In the rows, 128 means zero.
Each path is a new rotation, seen through one point. The rows after it are directions, each followed by how far the rotation turns it, in degrees each step (0 if it stays put).
Each turn is a multiple of 5 degrees from 10 to 175, or 0.
Each row of a path follows its step; steps can be skipped.
path 1
step 0: [130 124 137 122 130 125 124 130 129 135 120 141 128 132 129 130 124 123
 123 135 131 132 128 130 140 127 126 126 117 126 128 134 124 133 134 129
 122 130 124 120 125]
step 1: [125 132 135 125 120 124 126 125 133 139 129 136 136 135 122 129 122 116
 126 131 124 126 126 127 125 127 127 129 122 130 123 129 128 129 135 132
 115 132 138 129 130]
step 2: [120 127 126 130 132 119 121 120 142 128 133 135 128 133 127 126 126 119
 126 127 124 131 126 124 126 139 130 129 126 130 131 125 133 132 132 135
 132 130 135 132 125]
step 3: [126 125 138 123 137 121 130 128 135 130 118 132 124 133 128 132 133 124
 132 124 122 132 129 118 127 140 124 129 135 124 134 128 131 129 127 133
 131 131 131 119 133]
step 4: [126 128 129 125 129 123 135 126 124 123 122 131 131 133 125 128 117 124
 132 137 114 138 126 118 126 125 121 128 134 122 135 135 125 126 125 133
 125 132 126 127 133]
step 5: [129 129 114 128 130 130 124 128 123 130 121 132 125 131 127 130 121 114
 127 134 120 134 125 119 122 125 133 129 121 126 127 134 127 124 127 124
 136 135 132 126 127]
step 6: [128 126 118 137 128 129 130 128 131 131 117 135 115 136 130 131 130 129
 127 122 124 130 118 124 127 132 128 129 119 130 124 138 125 132 128 131
 125 127 133 125 129]
step 7: [126 128 122 123 120 116 129 127 125 129 121 130 120 134 131 131 124 130
 128 129 129 132 132 135 127 136 117 130 119 131 131 128 121 135 121 130
 121 131 138 126 133]
step 8: [125 128 121 124 127 118 124 121 124 137 124 131 134 136 131 128 122 131
 120 127 122 127 130 132 120 122 123 132 126 127 131 121 132 137 124 133
 131 132 129 117 123]
step 9: [117 126 129 125 126 123 126 119 131 131 112 137 121 132 123 128 126 124
 130 128 126 121 124 132 129 119 127 134 133 131 124 122 129 130 133 131
 137 131 126 126 126]
step 10: [125 134 128 130 131 127 120 121 134 134 117 138 127 136 131 126 125 128
 141 124 127 132 133 127 135 125 118 131 132 130 128 126 123 119 127 129
 128 125 132 133 131]
step 11: [131 135 123 122 133 128 123 124 132 135 128 133 127 126 130 136 125 126
 130 127 120 138 134 131 132 131 117 130 126 134 134 136 129 122 134 132
 126 136 124 128 118]
Speeds:
[127 128 127 131 127 129 129 129 128 130 130 127 129 129 128 128 127 127
 130 131 128 127 127 129 126 127 129 130 128 127 123 127 130 129 129 130
 131 133 127 129 128] | 100
path 2
step 0: [128 134 121 121 135 125 128 123 120 135 132 134 132 133 120 132 128 127
 130 127 120 133 126 137 123 129 127 124 129 133 123 118 124 128 132 128
 131 140 128 127 125]
step 1: [131 134 128 132 129 130 122 125 120 129 127 125 124 125 126 131 126 130
 128 128 127 133 131 131 120 131 129 122 129 122 129 117 138 128 132 121
 136 141 130 125 115]
step 2: [126 128 121 126 126 133 120 135 122 135 133 123 127 133 132 136 124 125
 129 123 131 135 123 133 126 126 134 123 133 120 132 128 127 126 125 125
 124 138 122 124 116]
step 3: [138 132 124 128 130 139 128 129 130 135 136 130 124 129 123 133 127 124
 134 129 131 131 118 132 133 124 129 122 128 125 127 123 119 134 128 129
 135 131 125 126 117]
step 4: [132 126 126 133 128 137 123 124 132 125 138 130 126 122 132 129 131 120
 140 129 128 130 130 134 128 126 122 116 127 129 127 124 134 133 128 120
 128 132 127 121 122]
step 5: [133 126 125 119 123 136 123 126 125 125 140 128 130 124 130 127 127 130
 138 123 129 133 121 136 118 131 127 122 128 127 127 123 129 123 118 130
 122 129 126 122 131]
step 6: [139 126 121 127 135 129 125 126 122 127 127 130 128 125 121 130 132 129
 132 134 128 127 122 147 124 128 123 126 128 127 126 123 125 124 118 131
 133 135 126 128 129]
step 7: [120 127 127 130 133 129 127 126 124 130 124 134 120 123 118 133 130 129
 135 128 124 128 127 138 124 135 122 119 127 126 129 124 132 125 128 129
 125 141 130 119 125]
step 8: [124 125 132 125 127 132 126 130 117 136 131 131 132 130 128 127 124 125
 134 120 133 131 127 136 122 140 129 124 130 123 135 121 126 125 127 130
 132 140 132 129 124]
step 9: [133 129 124 125 133 126 128 127 120 136 136 129 137 132 122 133 121 123
 128 125 128 133 130 138 131 126 133 124 134 129 125 126 127 134 128 127
 133 143 125 124 122]
step 10: [132 127 124 130 131 138 127 121 128 128 130 124 130 125 121 134 126 132
 132 126 129 138 125 124 128 125 129 124 130 124 126 117 134 131 133 122
 130 139 131 121 117]
step 11: [130 124 117 128 125 138 120 134 126 134 137 119 128 126 133 127 131 132
 136 126 134 134 126 133 124 129 128 127 123 121 130 129 128 130 124 119
 128 135 125 126 119]
Speeds:
[129 127 129 127 128 129 129 131 126 124 132 125 125 129 129 128 131 128
 128 128 127 126 129 128 129 126 125 126 130 129 128 127 127 128 128 130
 127 126 128 128 125] | 40
[125 127 127 128 126 124 125 128 130 129 128 130 128 127 129 128 127 130
 129 127 130 124 129 126 128 127 128 130 130 127 125 126 126 130 127 129
 130 126 128 127 127] | 0
[128 129 127 129 128 129 127 127 129 128 129 129 128 126 131 126 128 130
 131 131 126 125 125 131 130 127 127 127 127 128 130 127 129 126 127 130
 127 126 129 127 133] | 45
[127 128 130 129 129 130 130 130 129 130 127 129 127 130 129 128 127 127
 124 125 128 127 128 129 129 125 131 125 129 124 129 127 130 129 128 130
 130 129 129 127 129] | 55
path 3
step 0: [123 130 129 125 130 131 135 134 120 133 129 132 142 128 133 132 131 127
 125 128 128 129 121 130 119 131 126 130 132 130 128 126 124 129 131 126
 138 125 123 130 135]
step 1: [122 123 133 125 133 132 129 127 132 141 135 132 135 124 129 127 125 132
 121 130 124 131 123 127 124 134 133 122 126 133 119 128 124 126 124 121
 127 123 128 131 127]
step 2: [124 127 130 122 125 122 132 128 134 129 131 127 135 127 129 120 118 125
 122 122 128 127 134 121 126 138 129 121 130 137 132 128 126 132 126 128
 119 126 130 127 124]
step 3: [123 131 143 117 127 124 129 129 124 123 131 127 125 133 136 126 129 125
 131 131 128 132 131 118 129 133 128 130 126 134 135 127 130 134 130 128
 124 128 127 131 130]
step 4: [127 136 134 119 131 135 130 121 130 130 130 131 119 129 127 119 132 131
 132 129 125 130 127 126 126 128 130 138 124 125 127 131 130 133 117 129
 121 134 127 126 130]
step 5: [128 131 124 127 124 136 129 118 136 121 122 126 127 126 132 125 132 126
 135 121 135 119 125 132 124 133 124 129 122 129 129 124 130 131 119 128
 126 135 129 129 128]
step 6: [123 125 130 125 123 137 123 127 120 122 120 128 127 124 131 136 132 123
 126 129 136 126 128 136 128 133 131 128 121 128 129 119 126 124 128 129
 129 132 126 119 130]
step 7: [128 132 124 129 132 133 130 132 128 123 128 128 131 124 120 135 137 124
 122 137 127 132 128 132 127 136 132 130 128 129 126 128 131 119 125 125
 127 129 123 117 120]
step 8: [133 124 122 132 127 127 130 126 129 127 131 118 125 124 123 136 131 127
 127 131 124 125 128 125 133 131 131 125 134 142 130 129 126 122 118 133
 127 127 125 131 119]
step 9: [129 127 134 133 123 122 135 130 117 129 131 127 128 132 120 134 129 129
 130 121 127 126 130 124 128 122 128 127 127 132 140 128 119 122 127 136
 124 129 122 129 125]
step 10: [127 134 128 123 136 123 133 134 122 131 133 129 135 124 126 133 134 134
 132 126 128 128 123 120 122 123 126 131 123 123 131 134 129 122 124 131
 133 130 120 135 132]
step 11: [125 129 128 130 123 136 125 126 131 139 130 127 133 119 130 129 125 140
 128 123 126 126 128 121 124 129 125 124 129 123 124 126 129 126 122 130
 130 127 118 137 130]
Speeds:
[128 129 129 129 130 130 127 129 128 129 129 128 126 127 126 128 126 128
 128 134 128 129 124 125 125 128 127 130 129 128 126 129 130 129 127 128
 130 128 126 126 128] | 110
